One hidden turn or mirror swaps the rows below in pairs. Which row is each named row swapped with?
The rows were stretched afterwards, more along some directions than others.
Fatop: [ 33  18  -5  -1   6  13   1 -20   3 -27  -2   0  22   7 -25 -13   6 -11]
sak: [  7  16 -14   5   5   4  -2  -6  18 -22 -18  16  21 -13 -25  -8   0   1]
pazu: [ 23  23  23  -7  20  28  -8  19 -13 -33  -6   3   7  14 -18 -16  13   2]
rabo: [ 36  21   5 -10  16  25 -25   4 -31 -55  -1  -7  22  19 -16   4   9  -5]
Pipot: [ 16  -4 -11  -8 -17 -20  -7 -21  -1 -36 -38  -1  26  15 -20  -9   5   1]
bodu: [-14  12   0  -6  14  -9 -11   4   4 -29  -4   3  -9 -14 -16   1 -10  -6]
bep: [ 28   6  -1 -11  20   8  -8   2 -26 -26  -1   3  16  12 -14  16  -5 -18]
peri: [ 14  10   5 -22 -11  21 -12   3   7 -15  -5  14   6  12 -16  15  -2   2]
ferur: [ 23  19   4 -20  10   2 -21  14 -19 -35 -12 -12  16  11 -19   3  15   7]
bogim: [ 18  16   6   6  36 -17 -24   2  -9 -38 -34 -11   2   0 -22  20   7   0]
kulof: [ 20   8 -16  12   8  18  14   0   7 -37 -15  -4   9   9 -35  -7  18  12]
lapib: [ -1  11  -3  15  -1   6   5  -1  15 -30 -15  12   8 -17  -5 -11  -8  -6]
lov: [ 18  14   3   7  30 -17 -20   9  -7 -24 -32   0  13   8 -15  17   7  -3]
lizu: [ 10  25  18  -7  35   2 -16   0 -19 -41  -9   6   4  -1 -25  14  13 -19]
damom: [ 32  25   3  -3   9  26 -18  -4  -4 -45  -7  -4  20  10 -14 -16  13   5]
bero: [  0  19   2  -6 -36  19  -6  -5  -3 -40   2   5  15 -16 -24 -10   9  -9]
Veru: [ 12  21 -20  22 -11  15  -2  10  10 -28  -6   0  21  -7 -39 -12   3   0]
buze: [  4  31  11  -3  30   7 -22  -1 -20 -36   3   2  -2 -20 -25   9   6 -14]
gobuz: [  6  12  -3  17   7   2   2 -11  10 -32 -10  -9  -1 -17  -7  -3 -12  -9]
romu: [ 22   6  -2  -9 -10  -1 -19 -12   3 -20 -31  -4  28  12 -19 -15   0  -6]
Bele: [ 13   8 -10  -7 -25  32   3  -3   4 -24  -1  14  36  13 -19 -24   3  -5]
Ludom: [ 13  14  14  -2  21   0 -20  13  -7 -19 -18   7  12  10   2  15  -4 -13]
kevut: [ 15  16 -11 -15   2  13 -15  -4 -18 -23  -7  15  16  16 -44   7   3  -5]
Gon: [-14  -1  -1  -2  -5 -15   7   1   5 -16 -11   2 -12  -6 -12   2  -8  -5]
kotu: [ -5  23   8   0   3 -12  -6  -6  -4 -20  -1  -8  -7 -10 -17   7   6 -18]
Raluk: [  9  26  -7   3  -1  34  -4   3  -5 -34  13   4   5 -15 -42  -1  10  -2]
Ruru: [  8  10   4 -17   7   9 -19  12 -16 -22  -1  20  17   9 -28   7   5  -8]
Riku: [ 16  10 -21 -12 -10  32   3  -6   0 -37   9  14  15  20 -21 -18 -10   5]
roziz: [ 24  10 -17  29  -7  22   0  -9  -2 -49  -9   2  26  15 -30   1   7  -4]
kogig: [  8  -3 -12  -3  26   5   5   9  -2 -16 -14   3 -14  -6 -19   7 -17  10]
pulus: [ 12   7   1   9  40  13  -5  18 -18 -31  -5   6  -7  -5 -18  11 -10  -3]
Duked: [ 14  30  -4  10   1   3  -8 -27 -19 -58  14   4  22  -4 -37  -7   9 -22]
Vipid: [ 18   4   8   4  14  -5 -10 -13 -31 -45  -4   1   4   2 -16  17  -3 -28]
Bul: [ 15  12 -15   5 -14  31   7   2   7 -35  -8  15  23   7 -41   1  19   3]
Val: [ 18  17 -23 -22  10  -4  -8 -27  -7 -21 -18  -4  29   1 -33  13  -1  -6]
Maba: [ 18   5 -20  17 -16   1  -6 -21  -6 -49 -19  -2  21  20 -27  14   3  -6]
gomak: [ 22  15   4 -20   4  -6 -18 -12  -2 -47 -31   0  20   2 -16 -20  11   6]
Rinas: [ 19  15 -17  29  15   8   1  11   5 -29 -20 -11  10  -6 -37   4  12   3]
faf: [ 10  16  17   3  13  15 -25  33 -17 -49 -10   6   9   3  -3   0  -7  -8]
Nidip: [  8   7  17   6   7  14 -16  25  -8 -39  12  28   5   2  -6   1  -4 -12]
kuzat: [ 14   7  11  16  20   9 -16  16 -16 -56 -10   1   0  -6   0   9  -9 -14]
Pel: [ 16  16  -9  14   6  19   4   6  -3 -22 -24   3  42   4 -28 -19  18  -9]

kuzat pairs with Rinas
Ruru pairs with Bele
Maba pairs with kogig
ferur pairs with bero

